128 stands for zero in the data rows.
Here is a table of points, one per row:
[138 123 117 113  91  94 132 111 140 126 111 138 112 110 138  80 147  96
 137 148 105 126 124 132 149 127 106 157 181 160 183 145 148 150 132  58
  99  94  89   0  37  42  25  56 132  95 136 119]
[135 152 136 122 151 154 121 210 166 203 179 132 134 184 226 153 240 241
 247 237 192 210 125 173 156 128 113 138 132 134 111 120 122 114 140 146
 115 115 142  86 136 143 115 154 134 124 126 146]
[135  93 132 117 140 101 170 186 151 160 209 179 180 123 148  92 107 170
 125 133 117 128 135 123 153 160 121 127 161 146 120 162 137 190 209 175
 187 141  85 119 169 118 132 127 147 128 113 113]
[115 123 153 112 135 131 122 125 171 131 138 138 125 129 142 115 152 116
 127 149 113 137 116  90 162 165 107 167 135 142 146 152 135 217 236 255
 255 255 255 255 255 206 175 181 156 112 135 139]
[133 150 132 168 110 130 133 131 131 117  83 169  87 153 133 107 131 133
 165 108 188 166 128 144 160 219 159 135 121 162 164 151  74  97 168 105
 117 122 139 147 144 149 177 190 146 162 144 150]
[103 114 156 153 129 129 121 169 143 115 135 113 117 118 118 143 137 143
 132 149 132 126 148 157 133 134 138 123 160 160 136 186 180 186 149 182
 152 188 190 180 196 255 255 255 255 255 248 203]
[ 77 131 116 163 164 135  84 130 136  80 145  81 126 153 135 124 139 136
 120 127 110 117 156 113 163 175 200 213 223 216 169 143 182 137 143 153
 122 123 154 118 177 205 132 156 209 145 119  98]
[121 153 113 154 103 145 147  96 122 129 133 139  88 121 165 138 124 131
 124 122 138 123 133 146 105 138 118 118 141 158 158 155 185 191 222 163
 169 235 221 220 154 190 101  97 164 126 134  82]
[103 160 160 161 167 199 239 244 196 202 180 161 149 160 126 160 122  78
 113 169 127 109 112 124 109 130 147 154 147 120 114  79 133 161 123 135
 117 141 115 149 101 160 128 194  91  91 114 144]
[ 95 142 112 162 135 133 107  89 104 128 102 111 134  79 144 185 141 177
 166 168 195 158 150 125 152 131 150 107 201 151 200 169 164 175 131 128
 123 147  99 138 125 164  87 146 115 127 122 137]
[140 148 144 140 166 211 149 152 185 122 187 209 195 152 179 177 147 174
 175 114 127 116 132 106 136 122  96 172 142 130 109 139 112 121 143  81
 132 142 108 140 134  88 142 175 111 135 148  95]
[102 166  98  80  99  80  88 110 154  95  96 130 132 126 161 111 138  96
 158 113 121 127 147 142 113 141 102 119  79 100 103  78 146 112 141 151
 104  92  99 152 108 110 142 112 114 162 128 140]
[147 130 171 165 115 142 118 126 163 134 142  97 150 122 113 123 117 153
 143 107 101 123 162 144  80  68  76  73  56  55  44  73  64  51 112 119
 103 119 171  80 169 126 117 149 160 129 128 162]
[116 106 164 179 126 121 125 153 106  80  89  96 139 143 150 124 128 151
 145 134 150 132 128 194 190 160 172 160 141 146 144 104 119 119 120 128
 147 123  73 183 116 113  78 151 144  94 155 137]
[149 163 146 142 150 182 214 145 174 167 125  83 150  99 105 143 139 175
  81 146 170 139 109  88 113 101 119 157 145 151 113  80 127 112 150 108
 143 142 170 176 131 153 158 173 160 171 107 112]
[146 130 149 108 136 116 179 135 132 158 141 107 115 115 122 127 116 152
 144 102 116 106 137 164 104 138 183 204 205 206 255 250 255 238 255 207
 229 158 151 123 109 145  85 167 133 128 125 160]
[140 177 169 237 219 255 255 255 246 224 221 182 147 139 153 166 135 122
 188 138 161 194 163 147 134 179 110 125 119 155 174 131 142 127 104 179
 156 137 110 113 159 119 136  87 148 146 144 146]
[ 80 110 172 145 175 115 107 117 114 118 104 106 165 179 162 150 166 182
 172 165 160 159 137 115 111 152 158 137 156 212 132 211 133 204 142 179
 129 154 137 163 107 122 148 102 121 100 126 142]
[173  97 143 156 205 184 155 122 222 106 142 117 113 124 140 117 174 123
 124 105 100 115 151 143 144 159 159 139 169 158 219 133 180 178 148 170
 108 136  98 134 152 109 164 135  92 115 125 159]
[110 218 154 144  67 136  79 133 129 115 119 133 177 124 108 130 106 132
 139 136 147 140 115 124 142 114 130 132 150 158 147 169 175 216 179 214
 234 173 158 154 204 123 143 100  98 126 150 129]
[104 138 180 125 155 127 148 149 100 115 130 105 106 127 102 132 174 129
 125 118 167 157 165 189 199 165 115 130 127  98 152 115 130 141 103 128
 122 141 124 132 122 165 120  93 104 114 127 128]
[121 147  96 139 128 101 122 118 162 134 146 146 125  97 161 125 123  69
 119 138 144 124 142 162 125 130 111 183 168 158 145 211 183 124 149 123
 169 141 159 214 200 172 171 135 149 110 127 124]
[109 155 174 153 185 165 170 164 151 153 138 135 136  97 149 133 118 142
 120 152 102 119 142 174 171 203 211 130 102 175 182 149 135 117 108 104
 134 154 157 111 127  96 161 121 121  97 166  56]
[130 113 115 136 154  82 141 140 117 141 109 147 157 131 149 113 144 112
 143  70 150 163 118 124 125 119 170 143  97 130 181 131 211 162 164 136
 160 183 173 182 245 234 251 225 242 187 209 159]
[164 156 217 146 165 166 156 141 160 116 140 155 112 159 156 151  81 121
 158 187 197 158 184 106 206 131 172 112 161 142 107 172 150 132 140  90
 102 109 150 134 102 155 136 108 131 125 105 154]
[163 135 121 109 113 185 149 107 113 126 130 125 179  78 128 143 102 106
 151  84 103 128 121 183 226 154 138 164 207 179 147 103 133 155 152 169
 145 130 166 172 172 229 227 199 165 147 135 158]
[139 101 100 132 121 108 130 148 121  96  96 195 189 178 199 238 216 238
 206 241 193 167 186 132 122 131 109 160 120 146 160 191 175 149 156 149
 166 159 160  97 124 153 134 138 114 129 107 117]
[106  97 125  96 132 155 168 145 156 159 164 219 208 194 176 133 188 178
 169 124 155  98 133 120 140 137 187 147 141 104 103 149 154  89  97 165
 116 123 138 155 132 111 119 110 161 139 133 145]
[191 244 245 255 255 180 189 153 178 152 107 154 139 124 180 137 132 120
 124 154 153 163 166 168 165 135 125 180 141 111 148 115 119 151 139 142
 124 139 131 126 131 117  99 162 167 126  96 152]
[110 132 122  77 138 185 131  96  73 138 135 114  92 121 170 145 121 138
 152 172 131 160 183 146 139 205 178 132 148 116 124 103 138 107 102 115
 181 113 134 145 169 172 175 205 221 184 195 184]
[137 125  79 151  98 151 170  92 121 116 151 115  79 147 143 145 121 125
 128 139 137 124 187 153 161 141 191 209 132 137 137 211  95 177 188 208
 139 155 138 115 188 155 128 119 109 128 156 148]
[123 138 119 115  85 148 140 122 126 160 107 118 123 154 124 114 108 122
 154  77 149 121 107 161 143 140 156 168 168 187 143 179 166 198  75 128
 157 120 143 136 161  95 179 150 170 174 115 123]
[127 119 121 113 113 120 143 125 111 112 121 129 157 128 138 156 190 218
 252 255 255 255 255 255 255 255 255 255 230 195 161 143 143 128 141 113
 116 136 126 156 126 122 122 129 120 141 136 104]
[ 99 117 130 109 140 122 121 174 180 155 160 201 174 216 185 163 102 117
  94 120 116 119 137 170 129  97 141 102 164 137 120 114 140 142 164 144
 135 155 212 168 165 155 122 116  92 186 149 129]
[119 139 146 107 100  84 151  74 135 145 148 129 122 153 124 105 131 149
 165 175 156 159 175 197 137  97 164 117 160  99 182 121 112 115 134 148
 181 163 122 170 193 187 181 174 148 140  83 107]
[133 124  89 139 131 147 126 129 101 167  90 103  87 125 110 150 151 115
 111 138 151 127 128 115 178 108 120 106 153 132 133 176 193 138 214 159
 148 174 139 141 149 105 211 150 136 133 129 146]
[107 136 120 187 112 117 153 134  97 149 181 163 190 184 190 161 154 158
 123  99 116 142 137 158 160 152 132 142 204 199 173 180 181 132 128 126
 133 127 161 124  87 115 153 136 101 116  94 153]
[184 150 166 108 154 126 154 163  94 126 193 144  89 114 124 150 196  93
 105 135 118 133 160 112 123 110 112 137 117 173 105 132  86 147  96 110
 143 146 139 160 144 147 167 172 161 166 115 137]
[115 137  99 127 127 105 106 137 141 176 195 175 142 183 160 205 104 183
 180 145 152 172 177 132 152 145 188 159 141  92 163 109 115 143  83 145
 129 149 162 116  99 108 130 121 153 115 141 138]
[194 173 188 160 120 141 146 144 117 178 108  91 140 179 117  92  85 142
 124 169 102 124 121 113 126 155  81 160 131 106 140 156 129 118 127 114
  99 143 127 209 160 177 183 177 132 158 190 130]
[116  90 173 145 171 175 138 137 213 212 145 163 109 178 121 155 186 138
 136 124 156 150 148 196 164 192 138 129 117 138 107 113 164 137 136 119
 155 133 129  87  99 167 123 109 121 137 154 112]
[137 133 144 125 137 108 132 102 115 108 139 147  96 113  97 149 102 168
 149 132  98 190  79 143 114 136 145  97 134 122 119 151 220 185 182 199
 125 121 158 163 182 128 122 134 130 127 132  82]
[143  92 155 172 174 200 118 179 116 187 121 148 131 135 113 116 139 101
 110 119 103 163 143 109 124 103 166 139 121 138 142 146 125 158 142 171
 160 134 141 174 114 127 106 135 127 208 106  53]
[137 131  99 107 137 113 129 128 129  86 129 112 149 129 116 141 154 101
 128 152 225 136 149 168 152 177 117 103 129 147 152 144 119 107 130 207
 166 119 179 150 150 177 117 182 149 102 157 117]
[131 162 166 200 203 171 166 123  88 140 143 114 147 135  86  79 128 129
 146 164 148 111 121 132  94  92 147 141 131 135  93  75 122 143 137 131
 145 126 149  95 132 145 128 103  97 124 172 127]
[145  80 112 127  94 165 118 103 152 156 158 182 201 171 155 207 177 146
  65 169 141 125 118 146 138 187 192 174  99 168 184 129 120 165 143 146
 107 144 112 125 131  99 132 113 155 146 113 146]
[120  74 121 113 147 110 112 138  99  54  95 109  53   7  43  33   0  84
  83 122 107 129 146 109 125 110 116 172 104 161 151 161 153 116 147 171
 152 198 165 136 110 127 156 143  92 137 111 156]
[153 104 165 132 132 112 112 136 118 125 135  93 130 132 105 137 134  91
 132 130 175 130 113 137 155 237 165 177 171 121 120 153 128 114 123 132
 135 154 127  95 120 145  92 124 130 157  97 139]
[119 168  88 166 195 146 178 207 147 137 101 161 137 145 116 116 114 179
 133 135 109 106 115 149 120 159 140 106 116 110 106 128 100 141 116 101
 149 141 144 183 170 185 144 139 174 168 131 128]
Along one direction, these points spread out more than along any other. How many in every 100 of the points above lie lower along it than each point below? Answers are rounded to whole numbers. More than half of the points above lie lower than the first one.
[110 132 122  77 138 185 131  96  73 138 135 114  92 121 170 145 121 138
 152 172 131 160 183 146 139 205 178 132 148 116 124 103 138 107 102 115
 181 113 134 145 169 172 175 205 221 184 195 184] 33
[143  92 155 172 174 200 118 179 116 187 121 148 131 135 113 116 139 101
 110 119 103 163 143 109 124 103 166 139 121 138 142 146 125 158 142 171
 160 134 141 174 114 127 106 135 127 208 106  53] 49
[135 152 136 122 151 154 121 210 166 203 179 132 134 184 226 153 240 241
 247 237 192 210 125 173 156 128 113 138 132 134 111 120 122 114 140 146
 115 115 142  86 136 143 115 154 134 124 126 146] 98
[130 113 115 136 154  82 141 140 117 141 109 147 157 131 149 113 144 112
 143  70 150 163 118 124 125 119 170 143  97 130 181 131 211 162 164 136
 160 183 173 182 245 234 251 225 242 187 209 159] 4
[137 125  79 151  98 151 170  92 121 116 151 115  79 147 143 145 121 125
 128 139 137 124 187 153 161 141 191 209 132 137 137 211  95 177 188 208
 139 155 138 115 188 155 128 119 109 128 156 148] 27
[106  97 125  96 132 155 168 145 156 159 164 219 208 194 176 133 188 178
 169 124 155  98 133 120 140 137 187 147 141 104 103 149 154  89  97 165
 116 123 138 155 132 111 119 110 161 139 133 145] 82
[138 123 117 113  91  94 132 111 140 126 111 138 112 110 138  80 147  96
 137 148 105 126 124 132 149 127 106 157 181 160 183 145 148 150 132  58
  99  94  89   0  37  42  25  56 132  95 136 119] 96
[115 123 153 112 135 131 122 125 171 131 138 138 125 129 142 115 152 116
 127 149 113 137 116  90 162 165 107 167 135 142 146 152 135 217 236 255
 255 255 255 255 255 206 175 181 156 112 135 139] 0
[121 153 113 154 103 145 147  96 122 129 133 139  88 121 165 138 124 131
 124 122 138 123 133 146 105 138 118 118 141 158 158 155 185 191 222 163
 169 235 221 220 154 190 101  97 164 126 134  82] 8
[ 99 117 130 109 140 122 121 174 180 155 160 201 174 216 185 163 102 117
  94 120 116 119 137 170 129  97 141 102 164 137 120 114 140 142 164 144
 135 155 212 168 165 155 122 116  92 186 149 129] 39
[164 156 217 146 165 166 156 141 160 116 140 155 112 159 156 151  81 121
 158 187 197 158 184 106 206 131 172 112 161 142 107 172 150 132 140  90
 102 109 150 134 102 155 136 108 131 125 105 154] 80
[140 177 169 237 219 255 255 255 246 224 221 182 147 139 153 166 135 122
 188 138 161 194 163 147 134 179 110 125 119 155 174 131 142 127 104 179
 156 137 110 113 159 119 136  87 148 146 144 146] 94
